Each scene shows the same named points in several views, each turned, perhaps mirrored, and shifted as a whole.
A view may leave some points out, and in a few views one point is out of place. Which views, in the order they come, and which point in each? Write - if none.

-- scene 1 --
A:
  koge [ 0.44 -1.52 -3.83  0.04  2.48 -2.22 -1.89]
  Zod [ 0.35 -1.72 -3.62  0.10  2.78 -2.26 -1.81]
  nite [ 0.52 -1.98 -3.59  0.25  2.20 -2.22 -1.63]
  ged [ 0.44 -1.29 -4.35 -0.54  1.91 -2.77 -1.70]
  bivo [ 0.40 -1.87 -3.68  0.15  2.33 -2.29 -1.66]
  taror [ 1.19 -1.24 -5.84 -0.56  2.03 -2.64 -0.87]
  Lunu [ 0.88 -0.84 -6.01 -0.57  2.62 -2.51 -1.08]
  rufel [ 1.10 -0.71 -5.72 -0.55  2.54 -2.20 -1.43]
  Bor [-0.03 -1.88 -3.84 -0.06  2.38 -2.70 -1.45]
  vati [ 1.45 -0.52 -5.63 -0.96  2.91 -2.38 -1.69]
  zelum [ 1.44 -0.42 -6.23 -1.38  3.27 -2.84 -1.26]
B:
  Zod [ 1.11  2.64  2.04  0.28 -0.21 -1.94  3.21]
  rufel [1.56 3.50 1.59 0.10 0.58 0.11 2.35]
  bere [1.48 3.39 1.43 0.18 0.34 0.09 2.13]
  Bor [ 0.78  2.68  2.16 -0.18 -0.39 -1.89  2.53]
  nite [ 1.11  2.53  1.88  0.08  0.17 -2.25  2.84]
  bivo [ 1.10  2.57  1.96  0.05 -0.02 -2.07  2.83]
  zelum [1.18 4.66 1.92 0.15 0.33 0.83 2.37]
  taror [ 1.24  3.78  1.44 -0.20  0.75 -0.31  1.57]
C:
  koge [ 2.94  0.86  1.55 -1.03 -3.25 -1.72 -0.13]
  bere [ 3.65  0.65  1.55 -0.20 -1.86 -0.65 -0.20]
  zelum [ 3.72  0.94  1.19 -0.67 -0.98 -0.02  0.79]
  Lunu [ 3.43  0.80  1.54 -0.17 -1.53 -0.58 -0.06]
  Zod [ 3.28  0.85  1.50 -1.49 -3.77 -1.44 -0.62]
  nite [ 3.26  0.81  2.00 -1.34 -3.78 -1.72 -0.81]
  dizef [ 3.65  0.99  1.36 -0.84 -1.55  0.06 -0.20]
  rufel [ 3.95  0.67  1.62 -0.29 -1.88 -0.51 -0.08]
  vati [ 4.24  0.79  1.47 -0.76 -1.78 -0.23  0.34]
  ged [ 3.32  1.15  2.12 -1.45 -2.74 -0.81 -0.91]
D:
  bere [-1.43 -1.61 -1.18 -1.98  0.80  0.18 -1.86]
  ged [-1.56 -2.19 -1.28 -1.71  2.31 -0.81 -1.69]
  nite [-2.33 -1.55 -0.63 -1.16  2.83 -0.90 -1.59]
  rufel [-1.26 -1.49 -1.41 -1.94  0.87  0.14 -1.88]
  vati [-1.14 -1.29 -2.08 -2.02  1.03  0.19 -2.16]
  zelum [-1.10 -1.59 -2.18 -2.69  0.59  0.49 -2.76]
  dizef [-1.17 -2.15 -2.01 -2.22  1.02  0.08 -2.14]
  Zod [-2.63 -1.63 -1.08 -1.08  2.73 -0.57 -1.78]
  taror [-0.97 -1.56 -0.76 -2.52  1.09 -0.21 -2.10]
  koge [-2.32 -1.66 -1.17 -1.14  2.51 -0.60 -1.68]
E:
  koge [-1.78  3.11 -2.41 -1.46  0.22 -4.24 -1.07]
  vati [ 0.07  2.88 -2.38 -1.24  0.81 -3.70 -2.51]
  Lunu [-0.45  2.23 -1.95 -0.94  1.12 -3.31 -2.41]
  nite [-2.01  2.84 -2.44 -1.16 -0.06 -4.36 -0.64]
  Bor [-2.13  2.47 -2.44 -1.66  0.33 -3.99 -0.82]
  bere [-0.60  2.58 -1.81 -0.81  0.98 -3.56 -2.31]
  ged [-1.33  2.60 -2.66 -1.46  0.97 -4.10 -1.00]
  bivo [-2.01  2.84 -2.44 -1.34  0.04 -4.22 -0.82]
F:
  vati [ 2.86  2.49  2.70  2.28 -3.12  1.95 -0.74]
  Zod [ 2.44  0.47  2.44  0.93 -1.77  1.72 -0.67]
  dizef [ 2.70  2.32  2.21  2.82 -2.62  1.87 -0.77]
  bere [ 2.41  2.46  2.96  2.34 -2.16  2.27 -0.84]
  ged [ 2.09  1.10  2.41  2.00 -2.00  1.07 -0.73]
  nite [ 1.99  0.45  2.86  0.95 -1.59  1.41 -0.72]
  bivo [ 2.08  0.53  2.71  1.10 -1.64  1.49 -0.68]
  Lunu [ 2.34  2.40  2.86  2.74 -2.38  2.34 -0.77]
  Bor [ 2.03  0.35  2.36  1.64 -1.52  1.67 -0.63]
Views that do not fit: C
  out of place in C: koge

-- scene 2 --
A:
  Nupa [ 3.27  2.51 -1.84  0.06  3.14  4.96 -6.12  0.92  2.23]
  muru [ 2.24  1.93 -1.93 -0.24  2.24  5.83 -5.80  1.54  0.04]
  tono [ 4.52  1.56 -3.83  0.02  4.75  5.30 -6.40  3.39  0.62]
  bedab [ 3.20  0.99 -1.04  0.61  3.61  6.40 -5.37  1.81 -0.13]
  Valez [ 3.02  1.99 -3.86  0.53  3.99  3.63 -6.53  1.86  0.80]
  Begag [ 2.07  1.26 -1.58 -0.63  3.18  5.68 -6.64  1.94  0.28]
  mumu [ 3.19  2.82 -2.56 -1.25  2.14  4.82 -7.54  1.23  1.18]
  Gor [ 4.00  1.58 -2.93 -0.14  4.61  5.69 -6.38  2.99  1.43]
  nomi [ 2.89  0.81 -1.60  0.15  3.57  5.09 -5.77  2.26 -0.08]
  rumun [ 1.76  0.41 -0.95 -0.01  5.25  4.76 -6.72  1.95  2.04]
  Dobuv [ 3.78  2.42 -2.46 -1.22  4.02  5.99 -7.89  1.92  2.15]
B:
  Valez [-1.03  1.50  2.79  3.80 -0.88  0.35 -3.95 -0.30  3.72]
  Nupa [-0.36  1.02  3.77  4.85 -2.85  0.77 -2.45 -0.22  2.44]
  nomi [-0.21  0.08  2.72  2.76 -1.74  0.03 -2.28 -1.66  2.90]
  Gor [-0.04  1.13  1.44  4.39 -2.40 -0.87 -3.31 -1.22  3.26]
  Dobuv [-0.44  0.84  3.35  5.79 -2.83 -1.52 -3.49 -0.99  2.76]
  muru [-1.40 -0.76  3.38  3.39 -2.01  0.47 -2.54 -1.21  1.79]
  rumun [ 1.29  0.32  3.40  4.86 -1.41  0.27 -1.95 -2.31  4.42]
  tono [-0.48  1.53  0.89  3.68 -2.02 -1.18 -3.96 -1.04  3.39]
  Begag [-0.66 -0.71  3.55  3.85 -1.70 -0.27 -2.63 -1.94  2.66]
  bedab [ 0.00 -0.02  2.18  2.99 -1.92  0.00 -1.17 -1.60  1.89]
  mumu [-1.63  0.44  4.74  4.61 -2.59 -0.65 -3.82 -0.42  2.33]
C:
  rumun [-2.68 -5.34  6.26 -1.29 -4.82 -2.42 -2.01 -1.94  0.83]
  mumu [ 0.16 -6.06  7.36 -0.75 -3.10 -1.56 -1.04 -2.57 -0.89]
  Gor [-0.60 -4.74  6.10 -0.71 -2.74 -1.01 -1.87 -2.66  1.45]
  Begag [-0.93 -4.47  6.45 -1.29 -3.40 -2.21 -1.25 -0.45 -0.04]
  muru [-0.15 -4.01  5.90 -1.86 -2.64 -2.30 -0.80 -0.55 -0.65]
  Valez [-1.61 -2.82  6.46 -1.25 -2.90 -0.49 -1.41 -2.81 -0.17]
  bedab [-0.73 -4.47  4.33 -0.85 -2.98 -2.86 -1.00 -0.91  0.59]
  Dobuv [-0.25 -5.88  7.41 -0.18 -3.11 -1.17 -1.33 -2.57 -0.11]
  nomi [-1.52 -4.02  5.29 -1.28 -2.92 -2.03 -1.08 -0.82  0.75]
  tono [-0.55 -3.82  5.95 -0.38 -2.08 -0.30 -1.83 -2.77  1.87]
  Nupa [-1.04 -5.27  5.88 -1.69 -2.96 -1.91 -0.55 -2.91 -1.14]
D:
  Valez [-0.08  3.32  3.60  0.87 -0.76 -2.91 -3.13  2.00  2.00]
  tono [-0.31  3.56  4.30 -0.22  0.53 -2.59 -2.32  0.01  1.90]
  Dobuv [ 0.71  2.86  2.75 -0.83  1.58 -4.22 -3.30  1.16  0.57]
  mumu [ 1.13  1.84  2.87 -0.18 -0.10 -4.16 -2.73  2.43 -0.16]
  Gor [-0.16  3.33  3.91 -0.57  0.63 -3.62 -2.93  0.05  1.80]
  Nupa [ 0.37  2.09  4.05 -0.21  0.06 -5.26 -4.15  2.19  1.21]
  rumun [ 0.05  4.33  2.36  0.28 -0.52 -5.86 -4.44  0.03  1.95]
  bedab [-0.51  1.58  4.38  0.84 -0.70 -5.34 -3.43 -0.87  1.23]
  Begag [ 0.17  2.12  2.53  0.28 -1.12 -4.92 -3.06  0.08  0.62]
  muru [-0.03  0.84  3.29  0.09 -1.52 -4.68 -3.02  0.66  0.63]
  nomi [-0.13  2.62  3.90  0.77 -1.31 -4.89 -2.86 -0.27  1.27]
E:
  Valez [ 0.31  5.01  1.38 -0.18 -1.84  4.86 -1.14 -2.62  0.09]
  muru [ 0.36  6.09  3.87 -0.39 -0.96  5.70 -2.99 -2.67 -1.07]
  rumun [ 1.73  3.65  3.70  0.15  0.50  4.54 -0.61 -1.32 -0.90]
  bedab [-0.05  5.66  4.13  1.45  0.34  5.26 -2.54 -2.33 -0.53]
  Gor [-0.53  4.76  2.33  0.17 -0.05  3.19 -1.61 -2.74 -0.68]
  Nupa [-0.57  5.29  4.18 -0.72 -1.57  4.64 -1.11 -1.57 -0.37]
  tono [-0.68  5.08  1.24  0.55 -0.12  3.14 -1.80 -3.26 -0.32]
  mumu [-0.06  6.14  3.09 -2.49 -1.45  4.60 -2.28 -1.93 -0.15]
  Begag [ 1.11  5.43  3.52 -0.51 -0.05  5.19 -2.64 -2.30 -1.02]
  Dobuv [-0.47  4.66  3.14 -1.91 -0.33  3.04 -2.20 -1.68 -0.27]
Views that do not fit: C
  out of place in C: mumu

-- scene 3 --
A:
  vis [ 3.01 -0.40 -1.60 -2.97 -3.58 -1.85]
  rodag [ 1.57  1.38 -0.19 -4.56 -3.28 -0.13]
  Veb [ 2.53  2.86 -2.64 -4.77 -3.28 -0.98]
  non [ 0.03 -3.49 -1.66 -3.56 -4.45 -1.30]
  fule [ 5.46  2.25  0.52 -3.49 -2.87 -2.27]
  pur [ 1.24 -1.93 -4.26 -4.36 -4.81 -3.11]
  nevem [-0.10 -0.62 -2.69 -5.62 -4.35 -1.39]
  lavol [ 2.49  1.99  1.25 -7.34 -4.03 -2.75]
  zakid [ 2.59  2.20 -2.37 -3.99 -3.18 -0.70]
  Gak [ 1.75  0.85  0.10 -3.39 -3.10  0.40]
B:
  Zogu [-1.60 -0.69 -1.62  3.24  1.72  1.35]
  pur [-1.62 -0.85 -2.37  5.93  3.46  1.39]
  vis [-1.39 -2.01 -1.80  2.77  2.02 -0.69]
  Veb [-1.88 -0.42 -2.93  1.16  3.02 -0.55]
  fule [-1.07 -2.28 -3.48  0.20 -0.68 -1.59]
  lavol [-1.35 -0.58 -1.90  1.20 -2.42  2.50]
  zakid [-1.93 -0.09 -2.53  0.61  2.22  0.15]
  Gak [-1.81 -1.36  0.30  0.42  1.61 -0.08]
  rodag [-1.84 -0.76 -0.19  0.46  1.11  0.85]
C:
  Veb [-0.74  1.41 -0.47 -2.26 -1.98  0.09]
  pur [ 2.68  3.16 -0.05 -4.91  0.23  3.25]
  zakid [ 0.12  1.92 -0.74 -1.66 -1.35  0.00]
  non [ 2.32  3.67 -0.81 -3.44  3.53  2.57]
  lavol [-0.80 -2.03  0.79 -0.74  0.31  2.48]
  rodag [-0.56  1.28 -0.74 -1.09  1.13  0.30]
  Zogu [ 1.01  1.71 -0.12 -2.92  0.41  2.13]
  nevem [ 0.06  2.26 -0.27 -4.38  1.50  2.17]
  fule [ 1.77  0.12 -0.20  1.56 -1.86  0.57]
  Gak [ 0.00  2.09 -1.07 -0.47  1.41 -0.12]
D:
  Veb [-0.82  0.40  1.49 -0.86 -2.66  2.69]
  lavol [ 1.50 -0.70  0.43  2.16  0.43  2.44]
  non [-0.68  0.46  0.13 -3.29  1.65 -2.28]
  vis [-0.21  1.15  1.14 -0.91 -1.85 -1.16]
  Gak [-0.55  2.39 -0.89 -0.92 -1.05  1.03]
  Zogu [-0.28 -0.41  1.39 -1.46 -0.23  0.24]
  pur [-0.81 -1.60  2.89 -3.20 -0.26 -1.55]
E:
  fule [-1.96  2.39 -1.77  3.77  3.30  1.15]
  non [-4.05 -4.83  1.04  1.87  2.70 -0.39]
  nevem [-2.44 -3.38 -0.05  0.56  0.37 -0.22]
  Gak [-2.71 -1.38 -1.01  1.25  3.03  2.67]
  vis [-3.60 -1.25 -0.68  3.51  2.33  0.56]
  pur [-3.81 -3.41  0.27  3.04 -0.31 -1.90]
  zakid [-2.62 -0.27 -1.84  2.11  0.54  1.90]
  Veb [-2.03  0.13 -2.10  1.60 -0.23  1.66]
  lavol [ 0.56  0.84 -0.69  0.38  2.81 -0.63]
  Zogu [-2.43 -1.88 -0.29  1.80  1.06 -0.28]
Views that do not fit: B
  out of place in B: Veb
